Each row is where one point has got to under a steady rotation. How many steps took it there?
The counts run from 0 to 620.
[ 16   6  -2 -25  17 -21  22  -2  -4 -14 -15  18  22  20 -36  12  27 -34
 -12  10   1  -6 -11  13 -10   3 -10  -2 -23 -13 -13  22   3  37  10  -2
  -8  -3 -16  19  -2  -3 -48 -30   1   7  26  16 -29  -4  33 -37   2 -12]
92
[  6  -7  30 -24  19 -31  16  40 -14  29  24 -29  -3 -22  10  -7 -11 -13
  14 -17 -18 -14   2 -30 -43   6  21 -12   9   6  -8 -10 -16  -9  10 -15
   0  20  -5   3   5 -29  12 -17   0   3  -1 -25 -45  -5   1  -5  16 -10]
605
[  4  11  35   2   1 -11   3   1  27  43  13  -9  26 -12  12  23  13  14
 -23 -19  -3  -9  25 -40 -29  17   6  -4  28  33   0 -11   8  -2  -7 -14
  -2  -6 -33  35  -2 -17  -3 -19  34  27 -24 -18   4   6  12 -21   0  -5]
61
[ 19  -4 -10  -1  -3 -19  46 -14  14 -22 -21  12 -12  -2 -24  25  12 -20
 -12   4   5 -17  -1  31 -11 -26 -34 -11 -17 -26 -33  15 -10   8   5  25
 -10  13   7  33  -2 -14 -49   2 -14   6  41   8   4   9  28  -8   2   2]
90
[ -4  13   5  -3  -2  -6  29  -2  29 -23  -3  20  18 -27  27 -30  -5  20
  12  -5 -36 -42  11 -11   7 -17   4  12 -25  -5  13   2  -2 -12   6 -12
   3   0  16  10  -4 -21  11   7 -24   4 -38 -34   0 -21  44 -12 -10   4]
427
[ 27 -16  -7  13  -8 -15  11   1 -15  -9 -10  28  -2  -8 -36 -28 -15  27
  10 -36 -11 -29 -11  -6 -28  -9 -14  -9 -16 -21 -21 -10  -8  23  18  -1
 -12  10 -14  -2  16   6 -48  17 -14   8  12  -9 -39 -26   5  -2   0 -17]
440
[-18  26   1  -4  22  12  40   2  10   9  17  -3 -37  10  24   9  -9   0
   3 -18  -4   2  15  -3 -11  -2  -8   9  38   0 -16 -15 -29  21  23  10
  17  26  11 -28 -23   3  28 -13  17   7 -35 -41  17   2 -17  14  13 -11]
55
[-16 -13  14  24  -3 -19  11   4   7  20  10 -15 -30  -9  21  13  -7   2
  26 -23  16   2  -8 -29 -22 -43 -22  12  27 -23  -6 -11 -30 -17   4   5
  -8  15 -18 -23   1  20   0  39   5   0  10   0  17  10  -5  36  -6  -7]
616
[ 12  24  22 -15  17  -9  26 -20  17  33 -17 -28  18 -20  15  26  24  22
 -22 -30  20   0  13 -22  -6   9  24  -5  -1  15  -3   1  12 -13 -26 -34
 -10  -7 -33   9   1  14  -5 -14  24   1   0 -18   9  16  18 -16 -11 -10]
542
[-16   2  -1  -1 -12 -11 -10  -4   2 -19  13  25  11 -17 -29   2   5 -40
  33  36   0   1 -18   3  16 -14 -13   7   2 -13  10   8   6  -5   7  36
   1 -12  16  15   9  40   5  16 -10  24  -2  41   3  10  -1  38 -12   7]
498
[ 19  27 -16 -18  14 -19  25   5  -9  11   8 -21  30 -19 -41  11  18   6
  -8 -10 -16  14 -16   0  -9   6  36 -10 -28  12  17  -2  10   8 -17 -24
   5 -16 -23  10   9  12 -43 -14   8  -2  33  -9 -23 -17  12  -7   9   3]
179
[-15  32  13   0  -6 -20  18 -26  23 -13   4  -3   2 -41  14  -1 -23   3
  14  12 -28 -43   7 -14   5 -16  -8  -6 -25 -26   4 -14   2 -16  -9 -11
   9 -31   0  29 -14  20  -8  25 -10   7  -9 -24  -8   0  27  -8  -3  21]
429
[ 17 -13  -7  27 -13   0 -21  50  10  32  11  20  18  -7  -8 -12  -3  43
  30  -7   0  13  19 -15  -1   5   7 -18  24  38  -4 -31  11   4  26  28
   6   7   1  35  14  -5   3   0   2  23  -6  -1 -16   1 -12  30 -13 -13]
326
[ 21 -16   5  -1  -5   5   8  21 -15 -12  18  10  28   7 -15  -9  26 -40
  -6  21 -23   0 -10  17   1 -10   8  27  -6 -13  -1  26  -7  25  30   0
 -44   5   7  -4 -16 -40 -12  -6  -6 -22  22  19 -22 -15  27 -19 -15 -22]
10
[-17  30 -26 -13  23 -30  58  24  20  -2  -2 -15  -6  17   6   0  15 -14
  -3 -27   6   6   0 -12 -40 -21 -14  -1   8   9   0   4 -26  13  14 -16
  26  14  -4 -13 -11  -8  -8 -26   1   6   7 -42   8  -6 -17 -11  30   2]
255
[ -7  16   7 -10  19  12 -24  -6  -6  20 -14  13  27   3  25 -17  20  18
 -22  18  21  16   1 -10  24  14  19  16   5  14   7  11  39   3 -24 -18
 -15 -27  16 -17 -15  10  37 -32  20 -28  -9   8  16  31  -9   2 -24   1]
478
[  7  -6  -3 -13  13  15   7 -17 -23 -23 -14 -12  -7   8  36  -8  40  24
 -15   4  -2   2   1  -6  33  18   2  37 -12 -22  -7  17   0  -8 -18  -2
 -18 -17  34 -45 -15   9  11  -3 -15 -25 -22  10  10  11  33 -19 -16  11]
282
[ 23 -15  -3 -34   2   3   1  -4  24  27 -27 -39   0  30  11  25  13  14
 -24 -40  25  12  22   1  -7  16   7 -13  -4  17   3  10  -2   4 -19 -15
  12  -3 -51   9 -14   3 -17  -9  15  11  19 -17   1 -10  10 -29   2   7]
456
[ 24  -2  10  -4  -4 -24   6  -6 -15  -6 -28  37  32 -16 -20 -20  14 -18
  13  16  12  -4 -27   9  26 -32  11  17 -29  -6   5  15   8   5   6  -4
 -39  -2  10  -2  16  -7  -3 -20 -12   1  22  13  -7  -3  30  17 -36 -27]
14
[ -7   4 -15 -30   7   3  22  -5  10  -3 -19 -27 -32  22  -3   7  -1 -12
 -14 -38  24  10   3  13 -22  -5 -11 -12  -5 -24 -13  17 -20   7 -12  -5
  18   1 -28 -28 -19  41 -20  11   3 -13  24 -16  -4  -7 -31  -4  25  23]
452
[ 11  -3   1 -15  22  12   7  -9 -14  18   9 -37 -22 -35  34   1  15   1
 -25   5   2  16  14   4  18   6  31   6  -7 -12 -13  12   0 -33 -47 -13
 -18  -7  37  -8 -14  10  27  19  -1 -35  21 -11 -15  11  -8  11  -1  22]
198
[ 14 -10 -13  15  -4   5   3  25 -15  20  11  -2  -9 -21 -20 -15  -7  57
  32 -36 -22  -1   2 -21  -2  15   9 -10  -6  -1  -2 -44  -6   2   9   7
  -5   6   3 -16  11  23 -23  12 -11  -2 -10 -25 -42 -27  -7  24   1  -7]
526
[ 19  17  12 -43  26   6  18   6  14 -16 -21  25  27 -10  -8 -12   0 -35
 -19  13  -5 -20   4  34 -10  20  15 -21 -32  -6 -18  29  14  29   1   6
 -13  -2   1  25  -9 -10   3 -30   7 -14   6  11 -24   8  15 -13   7 -17]
573
[-24  22   6 -15  15   8   3  -4  13  17  19 -22 -19 -21  24   1 -13 -19
 -13  21   3  14   5   1   2   6  28 -19  -7  24  13  10  22 -19 -30 -13
  13  -7  19  -3  -7   8  51 -17  11 -29  11  -6  -3  33 -30  29  18  26]
397
[-17  -1 -10  22  10  35   9 -11   1  -8  14   9 -25   3  35 -11  15  15
 -15  25  -4  21  16  19  24   8   7  18   1   7   5  21  13  -7 -12  16
 -11  11  55 -18 -19 -16  38  -6 -11 -29 -16   8  28  32  -1  14  -6   9]
481
[ 24   6  10 -55  26   5 -21  -3  -5  12 -11 -12   3 -20  10 -22 -19  -8
 -17 -17   5   6  11  25   8   6  22 -11 -17  -2 -26  20   5  -6  -8 -29
  -1 -16   6  13  -7   6  17  -7  10 -14  29 -29 -49 -13 -31  -8  14  20]
111
[-30   4  -4 -28   8 -28   1  -1   5   3   3 -30 -29  -3  22   4 -12 -11
   8  17  17   8   0 -16   4 -11  -3  -7  -2  24  15 -15  -5 -33 -21 -17
  46 -12   5  16   3  20  30 -15  -8  26  11 -21  -8   6 -21  13  23  43]
597
[-18  14  27   2   2 -25 -18  31  -5  35  15   5  33 -34  -1   6  13  -1
  23  27  -4  11   1 -38   0  -2  12 -10   8  21   6 -24  14 -12   2  25
 -14 -24  -2  35   8  17  13  -3  16  15   4  30   2  31   6  33 -20 -12]
411
[  7 -38  -2   8  -9 -34   3  26   9   0  11  -7 -12   8 -29   0  -1  15
  10 -26  -9 -14   3 -24 -36   7 -14 -15   5  21  -7  -8 -16 -13   5  12
  24  20 -19  21  27  -8 -26   7 -19  33   3  -2 -39 -12   1  -3  26  21]
521
[-11  26   7  -1   8 -16  36  -9  -3   0  10 -37  -8 -22  21  39  22 -17
 -14  32  -6   3  -2  -9 -10  -8   4   8 -30 -11   3   9  11 -17 -33  -4
  -9 -19   8   7 -31 -13 -13 -13  -3 -47  31  14  12  40  20  -8  -6   0]
2
[-18  23 -40   3  -3   2  23  19  15 -12 -12   6 -18  22  21 -13  -1  47
  28  -4   7   6   9 -15  23  -6 -17   3 -16  14  24 -30   0  10  27  16
  34  -2  -3 -20 -25   8  -3 -20  -6   3  -6 -37  18 -16  -9   7  -3   3]
250
[  5  -3 -34  20 -34  16  15  11  28 -25 -16  27  17  -2   7 -36  -5  43
  15 -19 -12 -10  12  -3  10  -4  -7 -17 -34   1  24  -1  15  -1  10  17
   7  -3  -3  -8 -12  -1 -19  19 -17 -22  -8  -9  27 -15  15   6 -21   6]
163
[-11   8  31  -3   0  15   6  -9  36  10  31  -7   9 -31  24  -3 -29 -26
  -8 -14 -23 -30  34  -8 -39  -6   6 -12  24  -8  -7  24   4  -3  -2 -10
 -13  -5  -4  26 -17 -36  12  27  30 -16 -24 -13   8   7   6  -7   1   6]
143
[ 13  19  -7  -1  14   4   6   5  13  38   8 -21  23 -30  -5  23  26  35
 -12  -7 -22  17  21 -19  -4  11  22   6   5   8  -4 -29   5   0   7 -19
  -3 -29   1  36 -14  -2 -36   1  13  14  19 -41 -12 -20  11 -22 -10   8]
261
[-12   2  13 -27  22 -16  -2  18 -11   0   0 -15 -33  35  29   0   6   6
   2   6  -3  -1  20 -15   1  17 -21  24  19  12 -11 -27 -11   5  25   3
  31  -7  16  14  -8 -12  28 -42  -2  32 -18 -40 -25  -3  -6 -21  23  23]
600
[-43  19  29  -7  -6 -30   5   3   6  -3  -1  15   1   9  23 -13 -13 -34
  25   7  12  -8  -9 -17 -17 -53 -27  20  10 -26   8  12 -14   4  39   2
  -7 -15  -8   0 -25  -8  25  -4   8   2  -2 -11  19   6  -9  10 -10 -19]
419
[-27   6 -11 -13  -8  11  -8  -9   0 -19 -10  -8   5  30   6 -11  22 -24
 -25  22  17  15  -3   5   4   7 -17  17  -8 -17   6  36  21   1 -30  13
  -1 -26  -1  -9 -23  30   4  -7   5 -27   4  33  24  32  -2  -4   1  27]
565
[  9  12  -7  12  16   2 -13  -9  -4  16 -27  35  17   2  18 -23  17  28
 -22   5  26  18  -2   1  20   4  15  12   2  24   6  19  29  -3 -19 -10
 -24  -3  25 -11   5 -11  34 -35  11 -16 -19   9  15  29  -2  24 -27 -17]
477
[-15  34 -45  -3  -3  -7  39 -11  21 -23 -29  11  -7  -4  -3  -8  -7  21
   8  -7  12  -2   3   3   4 -11 -20 -26 -37 -15 -14  -3   0   7 -14  20
  26 -12   2  -6 -17  50 -25  13 -10  -4   9  -9  24   5  -2  21   5  16]
167
